Each row is where one point has got to under a steady rotation. How many ticks took it there?
The counts run from 0 to 377.
[ -1  -5  -5  15  -5  16  -2  -7   9  -1  13   4  -5   3   2   1  25  19
 -12   7 -14 -14  -4  13   0  12  10 -11   8   5 -20  17   3   1   1 -12
  -6 -10  -2  -6 -12  13  -9]
364
[ -2   5   3   3   9   3   0  -6 -16  11   6  -2   5  16   3  -9   2   3
 -13  -3  -6 -19   8  -9   3  10   6  -5  28   1 -13  30  -5  12  12  -7
   0  -1 -16   4 -14   2  -6]
135
[ -7 -13 -13   2  -8  16   2 -12  13   1 -12   4   9  25   2  -5  -2  -1
 -16 -10 -18   2  -3   4  11   8  11  -7   3   5 -17   6 -15  19  12   7
 -13  -3 -11   5  -6   1  -5]
344
[ -1 -10  14   0 -13   9 -11 -12   3  14  12  12  -8  -2  -4 -24  17  11
 -10   2  -8   2  -3  26  10   4   4  -1   6  -1  -9  15 -17  16   5 -13
  -4   3  -2   3  -4  -4  -6]
377
[  3   4   0   7  18  -3 -21 -15  -4  23  -2   0  10   8  -6   1   8   9
   0   2 -28  -5  19   6  -7   2   0  -8   8  -2  -3  25   0  16   1 -11
  -8  -3  -6   3  -7   0   1]
281
[  9   1  -3   6   7   9 -26 -11   3  23   6  -4   6  12  -6   5   6  19
  -4  -1 -19  -5  17  11   1  -2   1 -10   0  -9 -13  26  -2  12  -4  -9
   7  -4  -6   1  -5   0   7]
286
[  1   7   5   0   6   8   5  11  -6   0   6  -4   0  -3 -19 -14  32  20
  -1   3  -4 -10   8 -15  12   1   3 -11   4   8 -21   9  -2  12  10 -11
   3 -13  10  -8 -10   8   6]
221
[ -9  -5   2   3  -5  -2   8   5  -7   7   2   3   7   1  -3  -7  13  -1
  -2   4  -6  13  26  -7  11  -9  -5 -15   4   7 -21  11 -14  33  18   8
  -6 -11  -3   6   6  -3   0]
238
[ -6 -13   2 -13 -20  10  19  -7  -4   9  14  -1   7   3 -10 -17  13   7
  -5  -2 -16 -12 -10  11   3  -2   0   8  18  -2 -19   1 -10  18  14   0
  -2  -3  -9  -1 -10  -6  -3]
154
[ -4  -9  -1  -3 -12  17  13   6   5   5  16   0  -2   9  -4  -3   8  17
  -9  -2  -7 -14   1  -2  10   5   3 -14  18 -12 -26  20  -6  12   7   4
   5 -10 -13   5 -11  10  -3]
145
[  1   4  -2  -7 -14 -14  -5   4   8   9  -8  15  -4  -2 -18 -14  20  18
   2 -14 -21   2  -3  -3   0  13  -2  -5  13  -1   6  14 -10  16   4 -10
  -3 -11  -5  17  -9   2   9]
187
[  6  -1  -7   1  -2  -1 -10  -9  10  11 -16   6  11  10  -5 -21  12  25
  -5 -18 -12   4   1   3   5  11   6  -6  -2  -5  -5  -2 -22  21  12   2
   4  -1  -9  14  -3 -10   9]
196
[ -3  -1 -19   5 -23  -1  -4   1  -5   7   6   2  21   8   0  15   8   6
  -3  -5 -15   1  16   0   0 -14  -8   5   2  15 -25  12  -7  17   9  -1
   6 -12  -7   5   0  -9  12]
249
[ -4   7   1  10  16   3 -19 -16   8   7 -10   7  11   2  -3   1  16   7
   1   6 -23   6  16   5   0  16   4 -17  -1   6  -8   6  -5  21   5  -1
 -22  -6  -3   5  -8   6  -2]
274
[  9   6  -2  10 -22 -14  -2  -7 -15  31   0   6   3  19  -1   3   6   4
 -11  -9 -12   9   3  10   1  -1  -2   3  11   1   1  26 -10  15   0  -3
   7  -2  -9  -9   0   2   6]
99
[ -5   7  -2   3   3  11 -25 -17   9   1  -7   8  19   1  -5   0  14   6
   1   0 -22   4   7  11   4  14   4  -2  -6  16 -14  -3 -10  18   6  -6
 -19  -3  -1   6 -13  -3   5]
269
[ 10  -1   5  -9 -10  14  -3 -13  -5  23   2 -12   6  16 -21 -13  15   6
  -7  -2 -16   1  -3  15  11  -7   2   4  -6   0 -11   1  -6  20   3  -3
   3   0   8 -22  -5  -3   7]
302
[ -5   1  13 -12   0  10  -7   3 -11   4   9   0   6  -3 -16 -24  17   5
  -2   1  -2  -2  13  -4  18  -8  -2   1   4  12 -22   9 -15  23  16 -13
   0  -3   6   3  -6 -11   6]
229
[  7   7   3   6  -8   8   3 -13  -8  13  -3 -10   1  15  -7  -8  23  -5
 -14   6  -2  13   8   7  11   6   5 -12  -7  11 -11   0  -4  27  10   9
  -6  -8   7 -25   0   6  -1]
310
[  0   6  -5  10 -18 -17   5 -12 -13   6   9   5   4  -6   5  -6  30   3
  -6   3 -10  -4   5  10 -16  11  -3   1  20  16  -3   8   0  19  14  -5
  -6 -12  -9   1  -4  -4  -4]
170
[  4  11 -11   9 -11  -5 -13  -1 -15   3  -2  -4   4  16  -4  -1  18  -7
 -14  -4  -4   0  12  -6   4  -6   1   3   3  32 -10  22   0  14   9 -17
   2 -13   6  -9  -3  -4   7]
27
[  1  -5  -9  17  -4  17  -6 -11   7  -1  13   2   0   7   7   2  21  18
 -14   5 -12 -17  -3  14  -2  10  11  -7   7   7 -22  16   2   0   2 -12
  -3  -8  -5  -5 -12   9  -9]
362
[  7   3  -2   6  12   4 -26 -14  -1  24   4  -3   9  11  -5   3   5  15
  -2   0 -23  -7  18   9  -3  -2   0  -7   4  -5  -9  27  -2  13  -2 -12
   2  -2  -6   3  -6  -2   5]
284
[ -6 -12   0  -8 -14  13  23   6   3   7  15   0  -2   5 -10  -7  12  14
  -5  -1 -15 -13  -4  -2   7   2   1  -9  20 -12 -22  14  -5  14   8   4
   0 -10 -10   2 -11   9  -4]
148
[  6  14  -3   5 -13  -3 -11  -9 -20  11   3  -8   0  18  -4  -2  14 -15
 -17   1  -1   2  12   0   5   2   1   0   9  24  -6  24   2  19   7 -10
  -1  -9   1 -14  -4  -1   2]
319
[  9  -9   0 -10  -9   5   1  -6  -3  19  -2 -10   2  12 -23 -23  19   7
  -6  -5 -18   3   2   8   8 -15   0   2  -6   1  -8   2  -8  23   8  -6
   5  -5  10 -13   2  -9   7]
8
[  9   3 -11  13  15 -12   9  -6  -8  15 -16  -5  14  13  -4 -15  21  24
  -4 -10 -16  -7   7 -11  -7   3   6  -7   6  -2  -5   2  -7  15  15   1
   5  -6  -5  -5  -2  -2   3]
205
[  6  -1  -6  -2  -4  -2 -12  -9   9  11 -15   7  10   9  -6 -21  11  24
  -4 -19 -13   3   0   4   5  10   5  -3  -1  -4  -3   0 -22  20  11  -1
   4   0  -9  15  -4 -11  10]
195
[ -7  -4  -7   3 -10 -11   9   3 -14  13   2   2  15   6  -3   2   9  -4
  -1   0 -17   5  23  -7   0 -17  -9  -2  11  10 -17  16  -8  27  15   2
  -3 -11  -6   4   5  -8   4]
243
[  6  13  -1   6  -9  -5  -4 -10 -21  13   1  -9   0  17  -5  -4  18 -16
 -15   3  -3   3  12   0   3   2   1  -2   9  22  -4  19   3  22   9  -6
  -4 -10   3 -19  -3   2   0]
317
[ -1  -3  -2   0  -6  17  -1   0  -2   6  17  -2   2  13   3  -3   1  15
 -13  -4  -1 -18   6  -2   9   6   5  -9  20  -7 -26  27  -8  10   8  -2
  10  -5 -17   9 -12   2  -1]
141
[  1   7  -4  -1 -18 -11  -6   6  11   3  -3  16  -7  -5 -12  -6  25  20
   0 -10 -15   4   0  -2   0  18  -2 -12  12   1   1  15  -6  15   2  -7
  -2 -16  -6  17  -8   7   8]
184
[ 10   1  -3   6   5  11 -24 -10   5  22   6  -5   5  13  -7   6   6  21
  -4  -1 -18  -4  16  10   2  -2   1 -12  -2 -10 -14  25  -2  12  -5  -7
   8  -5  -5   0  -5   2   7]
287
[ -5  -2  12   5  -5  10   1  -4   0  12  12  10  -4  -4 -15  -2  27  10
  -2  12 -23  -3  -3  15   6   5   3  -4   6   5 -14  14   0   7  -3 -15
 -15  -5   7 -15 -12  16  -5]
76
[  9  -4  -4   1 -12   8  -3 -11  -3  12  -5 -10   5  14  -9 -18  21   5
 -12  -3  -4  11   7  10  11  -9   3  -3 -14  11 -14  -5 -11  26  13   2
   5  -6   9 -15   6  -9   6]
13
